One turn sends every row of this set to another row. A few are shown first. Where does it send the rows asked after them?
lubi: -21.2, -14.4, -3.2, 3.7, 2.1, 24.8, 1.5, 6.3, 3.9, -18.5, 14.7, 1.5, 0.4, 19.3, -11.0, -0.6
nogi: -17.8, -11.6, -10.6, -12.3, 11.8, 19.9, -11.2, 6.0, 1.6, -9.7, 9.4, 5.7, 3.0, 5.2, -4.0, 24.7
Nov: -20.1, 2.0, 18.7, -15.1, 9.1, 1.7, -8.6, 4.2, -6.6, -11.5, -2.9, -9.4, -7.0, 11.1, 3.5, -5.2
Gevid: -26.4, -8.2, -9.3, -16.4, 9.7, 4.4, 0.9, 2.9, -10.2, -20.2, -0.1, 7.4, -3.6, 7.9, 18.1, 10.2
Zup: -14.2, -27.1, 15.5, 4.1, 12.1, 0.2, 11.4, -12.9, -7.9, 4.4, -6.7, 0.4, 3.4, 4.6, 3.3, 0.0
Fugos: -15.4, -5.7, 5.5, -4.4, 16.0, 20.3, -8.4, -11.7, 13.0, 5.8, 17.0, 19.8, -24.7, 7.9, 20.7, -3.4
Sovon: -11.1, 3.2, 10.5, 1.3, 8.8, 13.9, -1.7, -0.2, -10.2, -6.5, -4.5, -19.5, 0.1, 4.0, 6.7, -0.2
Nasod: -3.8, -8.4, -11.4, 17.9, 0.8, 22.9, 1.0, -9.8, 7.7, -3.4, 11.8, 15.2, -0.5, 4.1, 2.2, -1.6
gora: -4.7, -2.1, -2.9, 15.9, 8.4, 24.5, 0.5, -7.7, -3.4, -5.5, 4.6, -11.0, 1.3, -3.3, 4.2, -5.1
sogi: -17.6, -5.3, 1.9, -15.3, 9.9, -1.9, -0.8, 3.8, 18.2, -18.6, 18.5, 13.2, -9.3, 15.2, 16.5, -0.3
dap: -18.0, -36.5, 2.1, 1.1, 5.8, 9.0, 1.3, 2.7, 11.8, 9.1, 7.9, 19.0, -2.1, 8.2, -0.9, 11.3
duso: -2.8, -8.4, -12.2, 16.7, 0.6, 23.9, 0.2, -9.6, 5.1, -6.7, 10.0, 12.3, 0.8, 0.2, -0.4, 0.2
zos: -19.7, -7.7, -13.4, 15.1, 7.9, 27.1, 3.0, -16.5, 4.7, -9.9, -8.1, 4.2, -5.5, 6.6, 9.5, -5.1
vuta: -4.6, -21.0, 2.0, -8.1, -0.2, 13.4, -18.7, -14.6, 12.9, -11.7, 0.7, -9.4, -25.9, -0.3, 19.8, 2.5
kebo: -14.8, -26.0, 7.1, -3.6, 21.4, -0.5, 9.9, -4.4, -9.8, 3.8, -2.3, -2.0, 5.8, 0.2, 12.7, -5.4
Bubar: -16.9, -26.9, 10.6, -24.1, 10.0, 10.8, -16.6, 2.8, 10.3, 3.0, 4.2, 17.7, -15.5, 3.3, 18.7, -7.7
Deme: -23.2, -3.7, -2.9, -1.8, 26.1, 28.5, -6.0, -10.1, 6.3, -0.6, 3.0, 17.0, -15.8, 0.9, -9.6, -0.3
Zular: -22.6, -9.0, 15.1, -27.1, 6.7, 2.1, -14.1, 3.6, 3.9, -3.4, 3.4, 5.4, -17.5, 9.9, 7.2, -13.1
meto: -18.1, 0.8, 13.1, -25.6, 17.4, 9.0, -7.6, -3.1, -1.1, -16.3, 19.2, -3.4, -10.5, 11.8, 9.4, 1.7
telog: -18.7, -26.8, 13.0, -25.0, 9.9, 13.5, -14.1, 4.0, 13.9, 2.5, 4.2, 12.7, -13.5, 3.2, 19.4, -8.3
basa: -3.2, -26.5, 20.5, -3.9, 15.2, 0.9, -9.5, -18.2, 0.0, 6.7, 10.3, 5.6, 1.9, 7.2, 6.1, 12.0
bunen: -6.3, -30.9, 13.2, -5.5, 17.1, 10.8, -12.0, -11.8, -5.1, 5.2, 18.9, 2.7, 7.8, -0.9, 7.0, 10.2
dipo: -21.5, -3.3, 6.6, -5.4, 11.2, 10.8, -14.1, -20.1, 0.0, -20.6, -0.1, 20.5, -22.9, 0.8, 8.5, -5.4
bugef: -27.1, -14.3, -10.7, -12.8, 4.2, 1.4, 6.0, 4.1, -4.2, -22.2, 10.7, 0.2, 1.6, 10.9, 10.6, 4.5
gisol: -25.6, -22.6, -16.8, 10.6, 10.2, 20.3, 4.9, 1.1, 9.5, -6.9, 6.5, 17.7, 2.4, 8.1, 2.2, 3.1
zizot: -27.8, -4.0, 3.4, -2.5, 8.9, 34.4, 2.0, -14.0, 7.5, 0.6, -0.3, -4.1, -6.4, 7.5, -1.6, -16.4
pimi: -13.2, -17.5, -11.2, -13.9, 11.4, 10.3, -5.7, 8.5, 5.0, -11.6, 21.8, 4.8, -0.4, 12.4, -2.5, 18.2
vafe: -7.9, -4.1, 13.9, -9.8, 9.0, 0.3, 2.0, -15.5, -9.1, -11.9, 9.4, -13.6, 2.4, 16.0, 11.5, -0.6
galam: 0.5, -28.9, 8.8, 8.4, 9.0, 25.0, -10.8, 2.4, 10.2, -2.9, 8.4, 2.4, -21.4, 8.3, 21.6, 11.4
taz: -4.3, -22.3, -7.1, -0.4, 1.7, 8.2, 0.8, -5.4, 10.1, 3.5, -8.3, -12.1, -19.2, -2.4, -1.8, -11.5
kigo: -31.7, 0.8, 3.4, -8.2, 18.3, 17.0, -9.4, -22.7, 1.5, -12.8, 4.4, 15.7, -14.3, 1.4, 11.8, -8.3
pof: -9.3, -32.6, 3.2, -10.7, 5.0, 17.0, -11.5, -0.1, 11.1, 2.6, 1.4, 28.2, -5.0, 3.2, 17.8, 9.5
Zomin: -23.7, -7.8, 17.7, -26.9, 5.6, 5.4, -11.6, 2.0, 4.5, -2.2, 5.3, 3.0, -16.4, 11.6, 5.3, -14.9
pip: -10.2, -33.6, 17.0, -10.0, 7.7, 13.8, -11.5, 1.7, 19.0, 5.2, 3.2, 9.9, -23.3, 1.7, 4.0, 10.0
pak: -11.9, -30.0, 6.5, -11.7, 4.8, 16.1, -10.0, 0.0, 14.1, 4.1, -0.9, 27.3, -3.5, 4.7, 19.7, 10.5
zusi: -4.3, -23.4, -5.7, 7.0, 1.5, 19.1, -4.5, -4.1, 10.7, -7.5, 5.7, 29.6, 2.2, 3.9, 5.8, 10.8
Non: -0.9, -26.0, 2.4, -7.1, -5.6, 9.4, -17.5, -17.9, 5.8, -4.4, 11.8, -2.8, -23.6, -1.3, 12.5, -3.4
gabut: -10.1, 3.1, 12.5, 3.9, 8.5, 17.9, -1.4, -2.3, -12.0, -6.4, -4.0, -17.8, 0.0, 8.4, 7.4, 2.3
bub: -18.8, -8.4, 16.6, -24.1, 15.8, 19.6, -15.5, -4.4, 11.4, -1.7, 8.7, 7.5, -27.8, 3.6, 7.4, 4.9
nef: -3.2, -4.2, -2.9, 17.4, 9.0, 26.8, 1.1, -5.5, -3.1, -6.0, 7.0, -10.2, 0.3, 0.2, 8.6, -5.1
gazu: -18.0, -2.7, -1.0, 1.3, 18.3, 20.4, -9.9, -9.2, 11.6, -7.8, -7.7, 12.7, -14.7, -1.3, -17.2, -0.2
detat: -4.6, -9.9, 3.1, 10.2, 5.0, 12.7, 1.9, -20.3, -0.5, -15.5, -8.2, -15.2, -4.4, 9.1, 14.4, -5.5
setan: -18.6, 1.7, 20.0, -13.3, 6.8, 4.9, -7.0, 4.5, -5.5, -14.3, -1.6, -10.2, -7.9, 13.9, 0.7, -5.2
kevo: -5.4, -22.1, -4.8, 7.6, 1.0, 15.7, -3.9, -1.8, 15.0, -8.7, 5.7, 29.7, 1.1, 6.5, 7.1, 10.4
Lotom: -16.5, -8.7, 21.3, -14.0, 7.9, -4.0, 7.2, -10.2, 8.5, -1.6, -5.0, 4.1, 5.1, 15.9, 16.1, 5.9
Bug: -13.4, -17.9, 12.3, -8.2, 6.1, 19.4, 1.8, -4.2, 15.5, -10.4, -13.8, -19.3, -4.6, 4.8, 18.2, -6.4
kaler: -7.1, -25.1, -5.4, 2.4, 2.9, 20.6, -1.2, -2.3, 11.0, -4.7, -11.2, -11.4, -26.1, -1.8, 3.6, -1.4
Mav: -9.5, -22.4, 14.5, 11.3, 4.3, 18.3, -0.1, -5.0, -4.6, 3.8, 7.1, 10.8, 0.0, 20.7, -1.8, 17.9

gabut turns into setan
taz turns into kebo
Zup turns into bugef
And these:
dap turns into gisol
Mav turns into lubi
gora turns into Sovon

